[100 194 100]
[125 129 125]
[159 122 159]
[179 123 179]
[76 167 76]
[116 139 116]
[126 115 126]
[100 166 100]
[128 180 128]
[92 111 92]
[137 128 137]
[93 125 93]
=>
[93 137 92 128 100 126 116 76 179 159 125 100]
[125 128 111 180 166 115 139 167 123 122 129 194]
[93 137 92 128 100 126 116 76 179 159 125 100]

[139 139 151 126 142 100 116 114 140]
[129 86 137 135 132 130 114 131 138]
[155 134 142 153 127 207 111 121 149]
[148 83 142 148 142 151 94 126 146]
[138 149 133 124 140 105 126 120 130]
=>
[138 148 155 129 139]
[149 83 134 86 139]
[133 142 142 137 151]
[124 148 153 135 126]
[140 142 127 132 142]
[105 151 207 130 100]
[126 94 111 114 116]
[120 126 121 131 114]
[130 146 149 138 140]

[105 136 130 126 140 92 202 119 133 118 155 58 124 128 146 156]
[83 134 134 129 138 159 160 133 126 112 114 128 144 95 125 126]
[136 148 99 126 119 139 127 133 127 132 116 131 147 143 127 128]
[134 143 110 132 119 102 134 119 139 127 133 63 138 110 126 138]
[116 139 127 133 118 53 109 131 136 136 121 147 151 158 129 149]
=>
[116 134 136 83 105]
[139 143 148 134 136]
[127 110 99 134 130]
[133 132 126 129 126]
[118 119 119 138 140]
[53 102 139 159 92]
[109 134 127 160 202]
[131 119 133 133 119]
[136 139 127 126 133]
[136 127 132 112 118]
[121 133 116 114 155]
[147 63 131 128 58]
[151 138 147 144 124]
[158 110 143 95 128]
[129 126 127 125 146]
[149 138 128 126 156]

[135 130 96 78 77 97]
[149 128 104 79 67 99]
[159 126 112 82 60 107]
=>
[159 149 135]
[126 128 130]
[112 104 96]
[82 79 78]
[60 67 77]
[107 99 97]

[89 132 130 105 198 154 171]
[152 135 126 132 72 115 119]
[145 151 121 120 76 108 102]
[64 109 101 156 143 172 180]
[170 127 147 129 105 97 72]
[93 131 116 131 140 141 141]
[97 131 125 146 117 136 127]
[83 122 124 165 123 129 90]
[100 128 124 120 152 142 153]
[108 117 125 145 137 138 130]
=>
[108 100 83 97 93 170 64 145 152 89]
[117 128 122 131 131 127 109 151 135 132]
[125 124 124 125 116 147 101 121 126 130]
[145 120 165 146 131 129 156 120 132 105]
[137 152 123 117 140 105 143 76 72 198]
[138 142 129 136 141 97 172 108 115 154]
[130 153 90 127 141 72 180 102 119 171]

[41 124 91 124 195]
[101 126 101 107 204]
=>
[101 41]
[126 124]
[101 91]
[107 124]
[204 195]
---
[148 121 126 104 135 120 111 102 114 133 106 106]
[110 194 166 208 130 189 206 210 197 130 203 187]
=>
[148 121 126 104 135 120 111 102 114 133 106 106]

[157 177 140 169 161 153 146 85]
[133 131 59 122 116 88 88 148]
[83 66 110 84 93 105 104 176]
[159 178 145 166 154 153 149 85]
[83 70 117 83 83 99 107 183]
[125 117 59 107 99 61 92 183]
[129 136 110 130 123 128 125 128]
=>
[157 177 140 169 161 153 146 85]
[83 66 110 84 93 105 104 176]
[83 70 117 83 83 99 107 183]
[129 136 110 130 123 128 125 128]

[125 114 168 128 118 152]
[126 91 194 118 120 160]
[110 193 38 179 120 60]
[135 109 153 118 134 138]
[143 114 143 122 143 139]
[142 127 109 124 152 111]
[155 134 113 122 141 116]
[129 131 126 130 125 134]
[131 112 166 125 127 149]
=>
[125 114 168 128 118 152]
[110 193 38 179 120 60]
[143 114 143 122 143 139]
[155 134 113 122 141 116]
[131 112 166 125 127 149]

[108 97 130 104 106 143 108 123 106 96]
[98 126 83 113 93 160 108 48 115 124]
[179 134 139 157 183 112 164 175 157 136]
[110 142 61 114 107 176 109 41 129 136]
[92 120 130 102 90 149 95 116 107 121]
=>
[108 97 130 104 106 143 108 123 106 96]
[179 134 139 157 183 112 164 175 157 136]
[92 120 130 102 90 149 95 116 107 121]

[202 81 116 126 197 41 71 187 63 102 100 88 133]
[110 47 148 59 206 113 67 184 123 163 43 215 122]
[182 198 54 93 108 110 93 193 144 74 98 43 175]
=>
[202 81 116 126 197 41 71 187 63 102 100 88 133]
[182 198 54 93 108 110 93 193 144 74 98 43 175]

[139 63 108 80 113 140 173 145 113 101 104]
[117 186 143 178 144 117 74 111 148 161 144]
[146 71 106 84 118 142 180 143 113 93 107]
[125 159 131 140 214 114 129 154 120 122 171]
=>
[139 63 108 80 113 140 173 145 113 101 104]
[146 71 106 84 118 142 180 143 113 93 107]

[150 199]
[55 117]
=>
[150 199]

[184 78]
[46 207]
[123 129]
[172 93]
[130 124]
[107 138]
[178 86]
=>
[184 78]
[123 129]
[130 124]
[178 86]
